In the data rows, 128 means zero.
Some points, each followed by its number:
(70, 168, 134, 75, 140, 112, 145, 183, 91, 87, 128, 122, 133, 120, 150, 144, 142, 119, 44, 84, 115, 144, 156, 84, 97, 165, 112, 116, 152, 158, 147, 101, 96, 255, 109, 166, 126, 98, 109, 96, 47, 58, 105, 87, 115, 132, 118, 140) 0
(179, 195, 128, 125, 146, 173, 73, 162, 125, 99, 144, 112, 172, 115, 160, 184, 34, 182, 160, 183, 197, 203, 113, 185, 77, 0, 153, 146, 103, 139, 150, 144, 153, 100, 100, 116, 131, 120, 75, 97, 171, 214, 179, 146, 184, 56, 226, 36) 1
(102, 76, 101, 155, 154, 107, 143, 162, 124, 205, 65, 133, 79, 92, 99, 140, 156, 95, 125, 97, 160, 108, 152, 152, 41, 154, 175, 171, 129, 100, 139, 165, 159, 84, 158, 110, 159, 213, 183, 60, 201, 94, 158, 108, 104, 122, 165, 175) 2
(61, 113, 70, 93, 135, 70, 129, 116, 145, 199, 66, 198, 135, 93, 68, 58, 232, 97, 155, 87, 115, 164, 88, 82, 120, 154, 108, 181, 173, 112, 113, 190, 128, 75, 197, 110, 134, 144, 118, 84, 177, 65, 128, 92, 91, 189, 119, 171) 3
(96, 89, 159, 190, 34, 126, 108, 143, 60, 17, 68, 135, 156, 129, 90, 154, 44, 126, 148, 80, 136, 215, 102, 102, 159, 93, 184, 165, 139, 161, 39, 172, 89, 102, 74, 120, 165, 118, 156, 152, 158, 229, 70, 146, 53, 79, 122, 109) 4
(128, 123, 169, 147, 133, 140, 125, 169, 58, 59, 55, 70, 152, 99, 96, 159, 127, 89, 113, 117, 145, 103, 135, 56, 118, 158, 162, 113, 117, 159, 120, 125, 113, 182, 137, 135, 182, 118, 133, 67, 117, 151, 84, 141, 112, 73, 121, 166) 5
(90, 85, 178, 131, 156, 104, 189, 174, 118, 90, 165, 75, 71, 155, 120, 205, 113, 150, 81, 70, 102, 69, 132, 69, 57, 183, 148, 69, 119, 138, 151, 115, 172, 194, 103, 151, 134, 137, 119, 150, 84, 129, 100, 131, 143, 73, 105, 191) 6
(86, 118, 145, 127, 221, 105, 162, 123, 144, 200, 111, 165, 80, 99, 156, 220, 226, 81, 123, 116, 110, 95, 175, 153, 114, 139, 139, 136, 160, 42, 148, 137, 195, 144, 181, 157, 92, 155, 125, 67, 149, 15, 155, 9, 108, 164, 71, 184) 7
(72, 104, 92, 141, 28, 110, 88, 156, 104, 72, 101, 165, 131, 109, 74, 43, 133, 121, 117, 98, 51, 178, 110, 62, 171, 195, 69, 150, 174, 167, 82, 154, 64, 134, 145, 117, 137, 43, 114, 177, 135, 92, 127, 105, 85, 169, 95, 126) 8
(89, 74, 103, 155, 57, 74, 128, 77, 141, 134, 65, 173, 109, 153, 76, 20, 164, 96, 152, 125, 96, 165, 103, 89, 162, 191, 111, 147, 160, 115, 69, 167, 95, 90, 191, 91, 103, 54, 114, 129, 153, 125, 96, 152, 78, 136, 119, 101) 9
(130, 136, 97, 201, 31, 156, 118, 133, 148, 124, 213, 145, 100, 114, 105, 158, 123, 174, 94, 119, 108, 140, 103, 137, 175, 175, 60, 121, 148, 185, 85, 194, 94, 17, 55, 164, 52, 110, 179, 255, 140, 0, 164, 95, 53, 213, 47, 145) 10
New points follow, each followed by the numbers of its three nearest points above, nearest first.
(119, 98, 139, 128, 163, 115, 166, 76, 139, 153, 152, 85, 49, 191, 121, 122, 194, 115, 75, 149, 129, 47, 125, 105, 93, 169, 120, 83, 137, 144, 162, 78, 133, 77, 107, 138, 123, 148, 149, 126, 115, 89, 125, 168, 131, 103, 133, 129) 6 2 5
(190, 221, 92, 33, 155, 142, 151, 210, 124, 144, 163, 60, 112, 112, 84, 188, 87, 155, 87, 87, 218, 139, 160, 122, 112, 83, 156, 146, 65, 172, 114, 122, 54, 255, 82, 150, 162, 130, 104, 84, 22, 54, 94, 114, 173, 87, 135, 75) 0 5 6
(133, 171, 137, 85, 137, 116, 142, 131, 100, 75, 129, 104, 159, 164, 148, 127, 64, 176, 190, 142, 175, 150, 67, 133, 84, 24, 149, 152, 103, 189, 126, 139, 128, 126, 126, 124, 166, 134, 92, 120, 135, 246, 109, 213, 184, 86, 206, 78) 1 5 4
(100, 130, 95, 117, 128, 97, 148, 187, 127, 179, 71, 132, 146, 92, 111, 103, 169, 108, 110, 111, 119, 103, 155, 95, 112, 172, 119, 126, 123, 107, 175, 118, 85, 219, 155, 130, 134, 166, 143, 68, 120, 23, 135, 47, 117, 167, 96, 195) 0 7 3
(96, 151, 167, 162, 116, 120, 108, 149, 94, 69, 163, 84, 138, 145, 110, 173, 112, 189, 16, 119, 146, 162, 111, 87, 34, 140, 146, 113, 143, 169, 152, 121, 199, 124, 60, 145, 99, 143, 85, 138, 118, 153, 146, 134, 113, 96, 183, 123) 6 5 0
(172, 111, 66, 111, 115, 91, 147, 106, 169, 201, 141, 117, 92, 189, 146, 44, 122, 152, 152, 160, 142, 63, 133, 153, 159, 135, 130, 147, 109, 138, 143, 92, 96, 123, 168, 86, 98, 113, 141, 156, 108, 95, 144, 174, 180, 160, 158, 102) 9 2 3
(210, 203, 65, 85, 144, 113, 131, 188, 176, 223, 136, 127, 143, 91, 175, 110, 102, 150, 129, 145, 162, 79, 184, 185, 180, 142, 101, 119, 91, 122, 140, 68, 103, 218, 151, 97, 116, 125, 145, 126, 98, 31, 190, 77, 175, 165, 134, 109) 0 7 2
(104, 76, 109, 186, 62, 125, 140, 119, 98, 124, 175, 109, 63, 195, 119, 129, 101, 123, 105, 117, 127, 102, 158, 167, 161, 165, 140, 117, 149, 172, 82, 150, 99, 132, 66, 148, 76, 98, 172, 219, 82, 40, 126, 120, 87, 185, 83, 150) 10 8 6
(114, 112, 146, 206, 44, 159, 114, 137, 88, 58, 181, 104, 108, 118, 128, 195, 120, 146, 71, 133, 90, 119, 150, 126, 191, 174, 85, 102, 176, 172, 107, 133, 108, 125, 65, 157, 97, 76, 149, 227, 96, 17, 152, 57, 82, 174, 40, 154) 10 8 0
(204, 152, 39, 48, 143, 143, 125, 123, 182, 222, 137, 105, 90, 130, 105, 33, 98, 129, 192, 159, 159, 65, 123, 158, 167, 118, 127, 118, 88, 195, 96, 104, 43, 145, 151, 101, 166, 130, 156, 133, 78, 98, 120, 175, 185, 140, 133, 117) 9 5 2
(167, 185, 56, 12, 142, 121, 174, 148, 171, 172, 177, 164, 127, 142, 141, 56, 46, 175, 109, 125, 107, 153, 134, 203, 81, 75, 104, 160, 98, 133, 170, 141, 127, 167, 103, 139, 152, 126, 139, 137, 105, 135, 172, 179, 187, 87, 234, 8) 1 0 2
(122, 103, 117, 222, 99, 101, 133, 170, 128, 148, 112, 78, 100, 138, 118, 207, 86, 131, 145, 92, 171, 127, 182, 165, 134, 170, 208, 147, 149, 103, 111, 162, 189, 163, 155, 92, 156, 131, 175, 148, 195, 79, 169, 61, 110, 157, 112, 135) 2 5 7
(140, 162, 162, 106, 211, 148, 122, 187, 136, 139, 148, 99, 159, 111, 164, 248, 71, 142, 150, 103, 187, 160, 178, 177, 79, 47, 197, 125, 93, 54, 159, 107, 194, 215, 105, 143, 184, 212, 111, 96, 128, 168, 138, 29, 175, 119, 129, 148) 1 6 5
(75, 138, 140, 78, 169, 106, 155, 103, 125, 119, 103, 183, 170, 108, 161, 108, 158, 97, 141, 64, 91, 130, 115, 99, 142, 160, 109, 109, 177, 99, 177, 129, 205, 209, 189, 148, 159, 103, 118, 157, 154, 149, 134, 71, 118, 167, 120, 140) 0 3 7
(154, 87, 116, 121, 173, 165, 95, 111, 115, 156, 77, 151, 127, 79, 120, 65, 151, 91, 169, 198, 128, 120, 134, 157, 103, 113, 129, 141, 114, 86, 147, 129, 137, 50, 146, 103, 162, 176, 152, 53, 187, 211, 149, 182, 136, 100, 180, 117) 2 5 3
(74, 112, 145, 142, 131, 68, 124, 143, 122, 121, 80, 130, 167, 141, 119, 163, 146, 117, 207, 73, 134, 141, 127, 99, 158, 159, 140, 118, 165, 98, 127, 150, 189, 178, 216, 107, 156, 125, 106, 154, 173, 124, 121, 71, 136, 200, 92, 176) 3 5 7
(128, 71, 126, 171, 191, 164, 61, 130, 140, 187, 146, 162, 76, 52, 88, 135, 200, 66, 173, 191, 69, 89, 153, 141, 139, 180, 88, 98, 143, 53, 116, 140, 175, 91, 181, 146, 135, 127, 119, 130, 163, 35, 180, 2, 135, 191, 67, 180) 7 3 2
(161, 184, 70, 57, 143, 126, 142, 181, 145, 199, 150, 117, 105, 129, 147, 106, 126, 136, 106, 114, 152, 115, 192, 205, 138, 151, 118, 130, 130, 111, 156, 100, 135, 232, 129, 102, 128, 115, 152, 118, 85, 40, 170, 77, 159, 155, 156, 91) 0 7 2
(222, 184, 122, 56, 234, 160, 100, 118, 212, 197, 165, 150, 168, 69, 160, 97, 171, 135, 182, 202, 93, 58, 142, 129, 192, 96, 75, 113, 85, 79, 174, 44, 124, 139, 184, 127, 139, 142, 64, 93, 108, 111, 164, 85, 219, 153, 96, 127) 7 0 3
